In the data rows, 128 means zero.
In each game, the first row plays the second. By how much does the first row win? 10 means about a draw, 20 a big win and 0 a big loss. Wins can go round in a circle. Each row has two weighted sums of its numbers, A and B, taken from their middle values. A row wins by its A times the other's B, less its B times the other's A.
[184 105 163 175 127 119 136 145 107 102 144 136  69 117 117 104]
[134 169 125 117 159 150 144 139 185  89  60 134  66 111 115 101] ~ 16
[134 118  98 128 106 129 153 149  82 229 178 126 139 127 167 202]
[155 146 103 159  55  90 133 174  89 174 161 115  91 144 168 130] ~ 11
[166 167 106 135 126 150 174 143 165 115 133  96 165 115 188 203]
[139 107 131 188 116 135  36 131 120 111 152 197  79 129 114 160] ~ 9
[168 147  94 154 135 110 138 124 140 112 151 149 188 121 184 198]
[163 135 133 140 145 144 116 170 155 110 134 115 118  75 126 118] ~ 17
[132  84 135 148 134 133 128 130 105 127 150 160 116 143 137 133]
[ 87 153  64 174 115 120 149  67 118 159 151  76 128 169 166 129] ~ 10
[118 171 138 129 114 107 150 114 137 139  83 121 185 161 138 141]
[112 113 102 146 113 119  74 149 139 168 168 111  67 131 160 142] ~ 9
[122 143 120 133 128 118 134 132 133 117 108 123 172 128 140 149]
[126 191  85 118 100 120  84 145 113 155 177 135 124 128 208 147] ~ 13
[ 67  68  90 140 134 144 133  60 125 144 140  78 139 143 139 120]
[ 82 145  64 152 136  97 189  40 161 103  99  83 166 153 144 133] ~ 7
[121 180  86 139 133 126 155 128 169 132  82  82 155  87 133 121]
[116  52 107 156 204 129  96 119 172  73 130  46 145  80  90 100] ~ 7
[107 143 132 113 165 122 167 126 192 109  40 113 139 159 130 106]
[137 114 159  79 157 120 128 114 115 163 112 138  82 118 107 100] ~ 5
[138 105 102 189 120 123 110 143 118 108 151 134 135 104 151  88]
[174  91 188 144 107 176 109 174 115 146 153 161 113  49  74 144] ~ 13
[134 161 153  72  98  84 140 142  72 150 103 178 105 154  86 178]
[120  87 132 122 135 111 156 147 135 110 120 149 128 132 135 132] ~ 10
[155 106 158 141  87 103 162 169  59 153 157 204  88 140 114 119]
[ 50 171  55 152 108 140 192  79 161 100  93  86  92 164 172  86] ~ 15
[120 106 141  60 144 120 115  37  79 138 138  85 121 131  77  85]
[161 180 151 116  79 108 101 164 111 170 114 189  42 137 118 177] ~ 10
[124 134 116 124 148 149 121  82 173  82  79  78 156  85 110 157]
[ 79 141 105 130 108  85 181 145 188 127  92 107 151 127 131 150] ~ 11
[ 71 122  98  90 193 113 126 120 167  99 112  75 164 112 150  53]
[160 134 122 149 110 153 147  95 108 119 142 161 131 187 165 111] ~ 4
[105 108 141  84 129 138 129  72  99 165 130 153 157 132  98 172]
[132 146 110 146  81 152  93 106 148 143 181  90 116 159 173 165] ~ 16
[131 126 134 133  89 136 117 154  96 149 156 187 107 112 102 189]
[119 105 107 171 119  95 102 114 109 144 186 115 131 111 117  99] ~ 11
[177 116 171 136  86 114  97 130  49 163 153 176 112 167 143 134]
[ 88 148 127 101 113 147 131 171 109 184 110  93 121 124 108 134] ~ 10
[194 134 187 138  97 154 124 155  95 137 124 142 157 105  89 190]
[121  98 124  98 136 142 148  77 170 128  98 114 142 142  81 147] ~ 18
[186  82 152 140  70  92 150 197  43 125 186 197  60 132 122 101]
[143 146  93 144 145 149 120 111 150  79 129  99 117  98 124  87] ~ 10
[171  85 155 131 164 130 158 114 105  98 138 122 110 141 115  64]
[142 134 151 109 115 142 134 116  97 148 146 156 161 158 111 173] ~ 13
[ 61 140  97  70 207 119 130  68 213  86  60  50 182 108  97  87]
[138 164 140 140 102 120 133 142 127 149 127 165 125 134 137 122] ~ 9
[138  99 170 123 110 102 164 190  91 180 104 143 174 133  95 128]
[119 110 148  77 183 123 136  90 135 119 118  79 167 135 121 123] ~ 9
[ 43 188  43 137 136 123 183  38 174 101  65  99 117 173 137 126]
[177  88 160 151 145 128 175 128 109  58 156 125 124 102 102  76] ~ 5
[182 110 121  83 169 108 136 124 160 112 107 116 132 111  95 133]
[121  88 141 128 176 143  81 123 122 111 147  90 142  90  89  94] ~ 5
[147 105 189 151 140 125  88 190 122 128 130 160 122  85 121  98]
[124 139 163 117 121 157  98  93 158 127 115 197  91 150  65 164] ~ 16
[107 168  77 142 141 142 129 158 145 100 124 107  93 107 142 107]
[ 84 105 120 146 167 115 114 107 124 122 136 117 118 175 147  63] ~ 9
[167 141 124 177  92 151  96 153  84 121 191 169  42 130 150 126]
[ 84 145 136  72 134 141 142 165 135 137  94 154 127 135 125 121] ~ 6
[146 184 113  90 122 165 161 154 189 102 102 115 129 107 153 129]
[125 105 112 134 193 146 101 141 120 138 121 140 140  90 110 133] ~ 10
[165 152 123 100 125 156 131  93 123 163 125 146 165 137 132 178]
[125  85 120 135 149 128  75  40  97 144 169 115  71  97  84 102] ~ 11
[141 126 138 134  96 125 177 128 110 129 111 169 111 154 122 172]
[169  90 193 164 112 128 150 153  89 119 147 166  39 124 104  77] ~ 1
[ 59 145  86 105 131 102 167  53 156 110  78  74 147 175 140  99]
[155 129 140  65 108 131 131 135 141 153 100 123 116 125  80 145] ~ 2
[141 106 156  83 129 155  74  93 100 147 176  74 194  68 109 181]
[141 136 126 228  69 101  74 121 107 141 208 135 100 173 173 198] ~ 18
[167 144 166 127 107 140  68 163 123 131 131 197  82  77 104 132]
[128 100  92 120 164 126 148 111 118 134 147  67 234 114 153 134] ~ 8
[132 124 145  97 133 128 159 123 115 133 102 115 142 136 111 127]
[167 143 153 114 102 117 112 100 110 168 158 121 111 127 137 124] ~ 9
[157  82 134 157 105  81 109 192  99 168 164 186  82 130 125 153]
[104 154 149  90 139 113  98 152 118 172  93 142 153  87  87 148] ~ 9
[ 69 128 116 101 179 124  86 100 165 123 108  82 107  87  72 109]
[160 187 142  86  98 133 115 136 118 151 123 147 119 151 100 202] ~ 11
[123 103 135  97 161 122 132  96 116 101 114 120 130 121  85 119]
[119 138 155 122  95  80 116 105 132 150 139 166 106 153 135 124] ~ 11
[114  97  69 153 115  60 149 146 109 112 198 103 122 162 171 141]
[122 123 171 100 117 133 131 139 150 162 103 152  90 143 117 155] ~ 9
[122  71 119 162  95  75 132 100 102 160 167 125 126 202 168 160]
[ 88 138 165  80 124 161 151 132 109 124 110 142 140 146 104 147] ~ 9
[131  97 170 100 189 117  69 104 117 114 126 138 141  76  86 110]
[138 116 190  99 148 160  75 130 116 142 123 157 140  35  44 121] ~ 14
[ 69 183 106  79 143 153 166  99 175 128  55  94 149 128 123 100]
[ 49 165  82  73 175 132 143  78 163  81  64  90 141 113 117 120] ~ 16
[ 88 115 161 115 122  84 137 131  97 116 105 139 138 154  80 174]
[168 112 133 163 123 123  92 142 114 118 180 155  60 117 138  98] ~ 9
[ 82 128 101 128 174 142  95  98 185 113  88 123  98 116 100 106]
[124  81 105 165 143 131  93 134 121 107 155 161  98 138 104 131] ~ 11
[138  96 173 152 138 142 115 185 141  92 136 172  80 127  98 104]
[ 96 175  90 125 139 149 158 130 180 113  63 104 138 116 122 123] ~ 12
[214 145 168 110  92 127 127 137 112 152 111 162 154 120 148 147]
[ 91 135 137 106 125 126 128 126 151 143 112 113 134 131 125 118] ~ 10
[131 220 121 108  86 119 123 116 163 142 103 121 127 124 145 133]
[184 150 178 110  99 146  83 130 115 141 129 166 102 109  87 153] ~ 11
[ 51 121 110 104 100  84 203  66  93 173  90 129 145 195 152 121]
[103 126 128 101 163 137 103 123 166 136 104 136  93 107 119 129] ~ 12
[155 104 126 141 172  83 134 168 142 109 133  79 194 101 172 113]
[110 105 152 129 150 148  92 110 114 111 138 145 131 100  89 137] ~ 7
[132 137 138 107 145 118  99 134 163 163 133 111 119 127 127 108]
[110  13 124 180 130 132 129 104  78 103 191 153  99 187 140 163] ~ 9
[144 109 121 156 128  91 143 124 129 129 161 108 118 176 153 143]
[119 188  84 149 147 124 103 124 147 105 124 134 114 135 142 128] ~ 9
[104 134 134 106 132 126 166 139 115 154 104  94 149 158 147 119]
[ 90 142  90  86 178 109 184  96 195 117  98  95 170 133 135 149] ~ 10
[140 102 146 121 149 114 128 171 127 124 124  74 198 100 103 106]
[ 61 170  56 102 136  66 148 104 157 141 100 104 138 191 191 143] ~ 11
[155  61 130 205 105 125 110 124  78 110 187 187  90 141 124 134]
[133 115 150  99 127 129 196 136 139 143 106 136 175 136  70 171] ~ 10
[167 103 129 205  78 102 115 163  75 124 201 185  97 137 166 119]
[134 133 139 181 105  94  79 125 146  93 132 150 133 178 155 181] ~ 9
[170 137 127 155 118 142 101 176 137 145 172 204  82  69 123 143]
[111 133 113 176 132 124 106 127 149 111 138  99 120 161 131 144] ~ 12
[158  61 148 166 131 116 129 147 126 123 129 154  95 114 138 147]
[137  61  96 143 168 168 127 109 130 105 133 106 183  62 126 109] ~ 7
[137 133 136 163 139 129  66 117 128 105 162 187  79 174 193 139]
[170 180  78 121  47  97 133 131 138 189 129 119 105 153 166 159] ~ 9
[ 91 118 126 153 142 105 171 156 145 102  95 132 135 161 125  99]
[113 152 140 145 149 146  79 151 136 134 140 150  50  94 128  88] ~ 2
[129 165 148 110  85 161  89 136 138 153 108 132 127  71  72 156]
[170 145 156  76 108 162 153 143 111 185 115 114 112 103 122 129] ~ 10
[172 114 162 142 111 132 138 154 108 149 141 162  71  86  99 134]
[138 122 175 147 100 145 114 121  78 157 119 132 146 169 123 150] ~ 13
[123 114 158  99 121 110 171 149 104 116  72 155 111 144  68  95]
[184 151 113 160 118 147 108 148 107 137 165 123 150 118 195 172] ~ 6
[111 175 104 117 132 122 143 128 169 138  64 129 170 153 167 173]
[105 121 139 128 190 111  97 127 167  84 108 102 149  64 142  57] ~ 11
[118 150  97 118 139 145 127 102 151 124 114 129 104 134 153 147]
[170  78 148 153 155 134 141 179 104 130 157 180  57 120 139  90] ~ 12
[ 80 132 112 121 193 131 123 129 166  97 126  80 142  96 162 122]
[140 118 148 124 105 118 122 142  84 149 128 162 115 170 138 130] ~ 6
[142 138 158 103 130 170  75 142 108 129 165 173 166  86  71 152]
[114 136 134 143  96 108 145 137  88 150 134 147  86 171 116 128] ~ 8
[ 57 129  37 146 134 113 126  64 141 104 137 112 153 157 160  93]
[163 193 107 141  43 148 113 175 101 168 152 127 130 158 155 177] ~ 8
[ 89 158 120 102 142 144 184  93 150 101  58 114 123 142  77 127]
[133  97 178 126 144 140  58 144 138 110 131 171 115  96 114  99] ~ 11
[ 88  79  89 161  98 125 166 109 104 114 167 103  89 158 136 112]
[205  95 158 141 127 126 184 160 136 136 105 124 109  86 121 110] ~ 1
[149 144 142 139 101 130 127  92 131 130 129 100 130 159 196 142]
[128 142 153 122 127 126 143 159 144 112  72 123 130 132  98 102] ~ 11
[161 123 150 139 119 107 114 168 104 144 153 137 164  96 137 106]
[170 141 118 135 144 126 103 196 169 114 127 120 161  87 138 131] ~ 12
[143 126 155 133 127 139 133 144 109 114 122 144  94 169 146  89]
[144 135 146 117 168 129 177 100 165 115  70 113 136 137  59 106] ~ 6
[177 135 140 132 103 121 128 136 111 139 178 157 125 140 170 109]
[ 99 198 111  79 142 167 184  70 188 108  59  62 173 126 139 135] ~ 8
[136  86 138 144  94 131 109 139  55 177 154 183 124 113 139 184]
[116 173 152  92 177 169  79  83 177 121  92  72 124 104  99 106] ~ 14
[133 126 198 119 156 152 142 144 141  98  50 125 145  92  70  78]
[100 145 141  99 100 115 106 160 130 165  96 106 111  86 118 134] ~ 5
[144 119 154 109 164 114 115 175 151 115 115 157  90 117 114  80]
[132 169 135 124  88 126 115 143 120 150 120 150 137 123  90 117] ~ 14
[135  72 167 223  84 111  81 140  88 107 201 164  67 136 169 152]
[160 117 163 126 131 118 121 153 119 154 164 191  70 132 150 136] ~ 13
[ 95 165 105 163  92  89 120 134 149 141 139 181 109 177 161 127]
[162  85 166 139 163 113 141 113 115  98 126 134  99 145 124 102] ~ 8
[123 108 151 101  97  97 159 138 108 149 123 120 154 163 143 137]
[152 200 112  79  95 159 185 115 164 155  74 124 131 146 138 163] ~ 6
[113 102  92 160 103  91 143 102 123 128 156  99  84 157 147 109]
[100 116  88 130 185 121 101 132 173 111 105 136 116 114 146 131] ~ 10
[163 115 130  96 170 140 115  99 147 157 104 113 122 105 113 114]
[ 71  19 113 130 132 129 146  83 115  91 139 116  90 108  66 105] ~ 14
[120 116 106  98 157 120 185 115 136 106 112  98 139 142 117 119]
[ 86  64 102 172 123 120 148 120 110 123 167 127 139 189 145 154] ~ 13
[176 134 199 131 138 148 123 159 107 117 109 192 123 102  94 103]
[155 160 133  77  82 111 169 143 103 162 111 101 129  70 104 119] ~ 10
[ 95 136 107 128 138  95 117  84 159 129 133 127 109 157 152 118]
[ 98 136 108  71 168 179 155  34 175  98 105  53 160 137  76  86] ~ 6
[150 105 123 123 190 118 122 123 169 104 140  91 149  95 154  53]
[101 160  68 110 133 106 146 106 171  95 135 135 121 120 142 117] ~ 3
